Rotation paths and how fast each direction turns (degrees a step)
Each turn is a multiple of 5 degrees from 10 to 175, or 0.
Each row of a path follows its step; steps can be skipped.

step 0: [  5   5 -19  -4  -3 -18  15 -26  -7 -15  12 -10  -8  30  15  -7   1  11
  -5  -7 -18  28 -17   8  -1   7   6   9  -9   6 -30   3  -4  -2  17 -15
 -12 -14  13 -10 -30  -4   7 -32   4 -33 -28  15  14   3  -7 -33 -17  -3
  12]
step 1: [ -9  17 -30  30 -23  12   5   5  -6  -4 -16  -6   1  -1 -29  24   8 -26
  -8  28   5  -9   9  24  -2 -28   4   3   1  -5  12  23 -21  -8  19 -19
  25  19 -16   7  13   8 -18  11   4   1   2   1  26  10  -5  22   8   6
  15]
step 2: [-19 -23   6 -21   0   2 -17   8  -5   3  12  -6 -12   8  32   4  11  16
   4 -26   1 -37  -1   5 -20   6  -5   8 -29   5  17 -26  17 -12 -17 -10
 -12  17 -11  19 -18  -8  26  21   5   8  21  -2  22  -6  -7 -14  25   6
  11]
step 3: [ -1   3  12  -3   5  11  12  34 -22  14   0  -5  -3  -1 -27  -9  -4   1
   7  23   9   8  19  10   6  13 -26 -17  -5 -25 -25  13  -2 -14 -34  15
  -2 -27 -12   4  -1  -5 -11  -5 -39 -13  13  19 -25 -10  10   4   5 -24
 -19]
step 4: [  8 -26  -4   7   9 -29   0 -18  11  14   6  -2 -23   4   8   9   6  26
  -6  -5   3   9  -8  -4   6 -29 -20  -1  -4  26  17   5 -15   8  -6   5
   0 -21  32 -28  18  -2 -16  -5  10  26 -10   7 -10  13  -5 -30 -27  -8
  23]
step 5: [ 13  17   4   2 -36 -29 -21   1   5   8 -19  -3   6 -21   9  -4   3 -14
   4   1 -11  -6  -6 -10  21 -10  24  -6   0 -16   7   3   8 -21  37  12
   8  15 -28  -4  -9 -28 -31 -14   9 -14  19  -2   1   3  12  31 -18  -1
  -4]
step 6: [-15 -12   7 -17 -17   5  -8  21  26 -14  22  45  24   8   4   0 -11  -6
  -8  -3 -15 -14   8 -15  -6   1   6   1  15  12 -11 -16   6 -16 -11  12
  18   8  16   3  16  26  20  20  11  40   2 -21  11  -9   7  -8  22  -1
 -13]
step 7: [ -1   3  29 -13  15   2   9   4   2   6  -7   4  -3 -27  -1  -4 -28   6
  25  26  12  12   3  -6   0  10  -8   0  15  -9   1 -23   7  40 -16 -34
 -19   8  -2   0 -23  -8  12  -8 -16 -24  -3  -8 -35  18   4   5  -6  17
 -22]
step 8: [ 20  16 -24  18  25   0   2 -31  -7 -11  19 -16  11  -1   9   9  -3   2
   0 -23 -13  28  15   9   7  14 -14 -14  15   1   4  15   3  -3   4  -4
 -16 -14  11 -13  41  15 -16  -8  25  -9 -34 -14   1 -32   7  -9   2 -14
   0]
step 9: [  3  17 -23  28 -18  16  20 -19  -8  -9 -22  13  -4   7  -3 -25   8   0
  -5 -16   9   0 -17 -25   4 -19  19  36 -17 -12  -6   2  17  10  20  -6
   1  22  -3  -8 -26  -8 -14  -8 -15  11  -9  -6  17  11 -32  20  -1  15
   6]
Speeds:
[ 1 -6 -2 -8  1 -6 -3 -3  2  2  1  6 -5 -8 -1 -1  6 -2  0  9 -2  4  0 -9
  8  0  2 -2  7  5  2 -2  4 -1 -3  7  3  2  1 -3  0 -1  4 -2  4  2 -1 -4
 -1 -5  4  5 -5  2 -9] -> 40
[-11   3   4  -5   0   1  -3   0   4  -2   3  -2   7  -2   3  -2   8   2
   7   5   8   1  -4   4  -5   3   1  -7   7  -2  -3   2   4   0  -5  -5
   1   0  -3   1  -2  -5   3  10   0   5   0  -2  -6  -1  -3   0   6  -3
   1] -> 85
[  3  -8   1  -4  -3  -2   4   0  -4   4  -1  -5  -2   3  -4   5   7   0
   7   3   3  -6   3   3   3  -6   3  -4  -7  -3   0  -4  -6 -10   0   4
  -3  -2  -3  -4  -3   0   0  10  -2   1  -7   4   2   4   2  -5  -2  -1
  -4] -> 35

step 0: [-20  -4  26  14 -12   2   3 -24   8   4 -11  25 -18 -15  10 -14  12 -27
  -9   0  -4   0   1  12 -12  10  -1  -8 -44  -7   9  -1  -7 -28 -14   0
 -18 -14   7 -38  -3 -18  -3  15   0 -17   8 -17   6  -9  22  22   4   6
  33]
step 1: [-18 -16  24   2 -32  -1   6  -7  -3  21  14 -10  23 -32   0  -1   6  13
   1 -25  -4  -2  22  12  12   6  -5  28  -6 -22   0 -37  -1 -13   8   3
 -30   2  16 -19 -12  -3 -22  -8   0 -34  14  11   1   0  16  -3  16   5
  13]
step 2: [ -4 -12  18  -5  -5  21 -23 -20 -29  11   4 -20  37 -10 -19 -28 -13  -6
 -15   5  20 -29   4  -7  -5 -20  -6  18  -1  -9  -9  24   2 -21  -5  -7
  -9  10   6 -21 -28 -17  10   2  -4 -14  18   9  -1  -5  24  11   2 -23
   0]
step 3: [ -3   6  26 -11  -3 -26 -26  11 -11   5  14  -4   9 -19   1 -31  36  -3
  -3 -11 -10 -11 -16   4  -1  -4  26   6  21 -29   9  18  -7 -26  -6  -1
  13  11  17 -26   8 -12  11   4 -12 -19 -24   2 -15 -15  17   4  11  -4
 -24]
step 4: [-28  -2  13  13   6  -5  -9   6 -15  -2  16 -12  14 -14  -5 -19  -3  -5
 -32  -3  -5  -1   5   5  44  -5  37  -3  28  -4  25   4   0   0 -10  -1
  14   4 -20 -33  -6  -5  -1   0  23  -6   0  -5 -19  22  -1  26  -5  27
  10]
step 5: [-21  23  10  10   2   0   9   6   0 -16 -23 -36 -24 -16   3 -20  11 -38
 -23 -23 -10  -3   8  -5   8   1   4   2 -19 -19  -1   9 -19  20  -9  12
 -13  -7 -21 -15 -34 -15  14   7  13 -19 -19   1  -4   6  12  19   0  -1
  -9]
step 6: [-33   7  -3  -5   6   3  -5  43  -1  -9 -15   7  16 -14   9 -23   8   3
 -28 -10   3   6   5  25  17  -4   1  28  -6 -22 -18 -24 -26  25  28   6
  -9  19 -10 -17 -14 -11   3  -6   8   1   8   3  13 -24   8 -13  21   2
  -2]
step 7: [ -7 -12 -17 -39  15  22  11   5   0  19 -21  -5  26 -11  -8 -27  -5  -8
 -30 -14  11   8  -5  15  16  -1   2  -4 -41 -16 -15  32  12  -6   0  17
   4  14  -1 -20   8 -32  13  17   7   8  16  -6   7  -5   3   2   2  14
   3]
step 8: [-15  16 -18  -5  -5 -18   5  -7   1  26   8  24  12 -15  -5 -22   9   3
  -2 -26  -5   4 -14  -2  24  12  22  16 -29 -11  -3  16  -2  25 -11  20
 -13  18  21  -9  28  -2  15   5 -21 -27 -20  -1   0   2  32 -13 -10   5
  10]
step 9: [ -4   6  13   2   1  13  16 -10   1  24   1  13  24 -12   5 -25 -40  18
 -13   4 -28 -25  -5   4  29  27  11   1   5  -6   9  12  -9  18   6  11
   7   1 -27 -28  -2 -13  -6 -15 -22 -10  -2  20  14  23   7  -5  -9 -14
  22]
Speeds:
[ 5 -3 -3  3  0  7  0  0 -6  2  1 -6  3 -3 -7  6  6  3 -3 -6  2 -1  2 -3
  4 -8 -1  0 -3 -1 -8  3  8  2 -4  0  5 -3 -1  8 -3 -2  0  6  7 -3 -4 -3
  3  5  2  1 -7 -1  8] -> 130
[-1  0  0  0  6  2 -3 -5 -2  2  4  8  3  1 -5 -3 -3  5 -3  5  2  2  3  2
  2 -3  3  3  0  6  1  0 -8 11  3 -5  0 -5  8 -5 -3 -1 -7 -4  9  3  3 -7
  0 -1  0  3 -8 -4 -2] -> 155
[  4   1   0  -1 -10   1   5  -2  -3   2  -6   1   4   3   7  -4  -2   1
  -6  -2   1  -1   2  -5  -6  -2  -1   0   1   6   8  -4   6   5   3   4
   2   3   2   0   2  -6   3   3   7   8  -2   6 -10  -1   3   6   2  -2
   1] -> 140

step 0: [-11  10  -6 -21 -24   2  11  -2  21   1  17  20  -2   4   7  45   1  -3
 -14  -6  20   2 -14  10  -9 -32  20  -7  17   2  -6   6  -2 -11   1  -9
 -20   8 -48 -10   4  -3 -21   5  19 -21 -11   0  20   6  15  -3   2 -16
 -35]
step 1: [ -6   1  -7   0  -8  13  10  27   1   5  23 -31 -28 -25  -4  31 -26   8
  -4  -2   0  -2  -2  -5  24   4  -2 -26  22 -11 -13 -32   3 -20 -16 -13
  -7 -25 -18 -10   2   9  -6  13   8  10 -14  12  17 -25 -12  -3 -27  15
  13]
step 2: [  4  -5  -5 -21   5   7 -21   9  13  22   4  11  -8  -8  13   9  13  24
  25  12  -3   6   5  14  25  16  18  -9   6  23  11 -31  10  10  -8  -5
   2 -26 -18 -13 -45   3 -22  -7  45  -4  10 -14  -3  21   3  -7  13   3
   6]
step 3: [  3  20  -3 -34 -22  31  10  23   6   4  14 -11 -18   3  15   2  29   7
  -8   5   7 -11   2   9  -2   1  -6 -16   1  30  27   9   8 -29 -11   2
  -2   7  -9   5  15 -12 -24  13  16  -5 -19   8 -36  -7 -13 -26   4  -9
 -30]
step 4: [-14  -4  -1  -2  15  21 -15  24   0 -10  21 -15  -5 -16 -34  34   0  15
 -29  -9   9   5  17 -12  -3  -8 -14  13  40   1  -5  -8  18  -9 -18 -12
   6  12 -27  16   7   2 -33  -6   6   3   7  15  10  32  -2   1  17  -9
  -7]
step 5: [-24   8 -13 -17   7   5  -3  42  21  23 -11   6  -6 -30  26  31  -4 -15
 -12   2 -13  11 -15  -2  12  20  -2  -5  10   1  14 -18   7  39   2 -14
  -4 -15 -17   3  12  -9 -12  -4   7  -1  20   6  11 -22  16 -33  -1  -6
   1]
step 6: [ 19  17 -32 -18  -9  24  -9   6  -2  -9  12 -21 -28  23  16   0   3 -18
  -9   3   7 -27  16  16  19  17  -9  -7  19  37  10 -34  10   9  27 -18
  19  -2  -7 -24  -9   6  -5  -3   6  22   9  18  -3   8   5   3  -1   0
  -8]
step 7: [ -4  -6  22 -21  10   2  -7   7  -4   7  18  -6  -6  -7   6   5  40 -24
  -4  -9 -21 -16 -21 -29   6   3 -13   6  21  14  18  12  -4  -6 -19 -13
  26   0 -23 -19   5 -11 -12  -2  37  20 -19  -1  18  24  -5   0  13 -22
 -19]
step 8: [-32  27 -22 -26  13   5   2  23 -15  -5  24  -8 -10 -21  12  18  -8   5
  12  -2  26  -9   8 -45 -11  24 -20  -1  21  -7  11  -7  11  15   9   4
  -7  20   2  14  12 -32   3   7  17  10   1  -6  -2  -6 -14  -1  18  20
   2]
step 9: [-19  24 -16 -14 -30  -8 -11   1  14   4   9  -4   3  -7   9  15   8  -5
 -30   6 -10   2  -8  -8   6  -2 -12  12  21  14  29 -17   7   8  26  34
 -17   9   8 -23 -18   4 -30 -22   2   0  28   5  40  15  14   5   1   4
  -4]
Speeds:
[12  4  2  4 -4 -3  3  1  0 -4  3  6 -4  2  5 -5  8 -2  4 -1 -1  2 -1  0
  1  7  3 -5  3 -2  0 -1  6 -3 -3 -8  7 -5  0 -2 -2  6  4  1  7  0  2  6
  3 -3  4 -1  0  2 10] -> 80
[  6   1  -8   0  -3   3   6  -2   2  -1   4  -6  -5  -2  10   0  -2   3
  -1  -6   5  -1  -2  -7  -3  -4   1  -4  -8  -5   1  -2  -1   4  -4  -1
  -6   3   0   1   3   5   4  -2  -3   7   2   4 -10  -6  -1   2   6   0
  -4] -> 145
[-3 -2 -1  0  2  8 -1  1 -8  7  0 -4  0  0 -5 -2 -3  5  2 -4  3  4 -1 12
  0 -1  4 -7 -5 -1 -2  2  9  0 -5 -2 -2 -7 -5 -3  0  3 -6  1  2 -7 -1  7
  0  0 -2 -7  3  0 -3] -> 25
[ 1  2  1 -7  2 -4  1 -5 -5  3 -1  1 -9  1 -1  2 -4  2  6 -4  2 -3 -6 -6
 -1 -3 -6 -4 -2  2  5  1  2  1 -3  0 -4  0  2 -8 -9 -2 -4  7  3 -4 -7 -4
  4 -2 -2 10 -3  7  1] -> 55
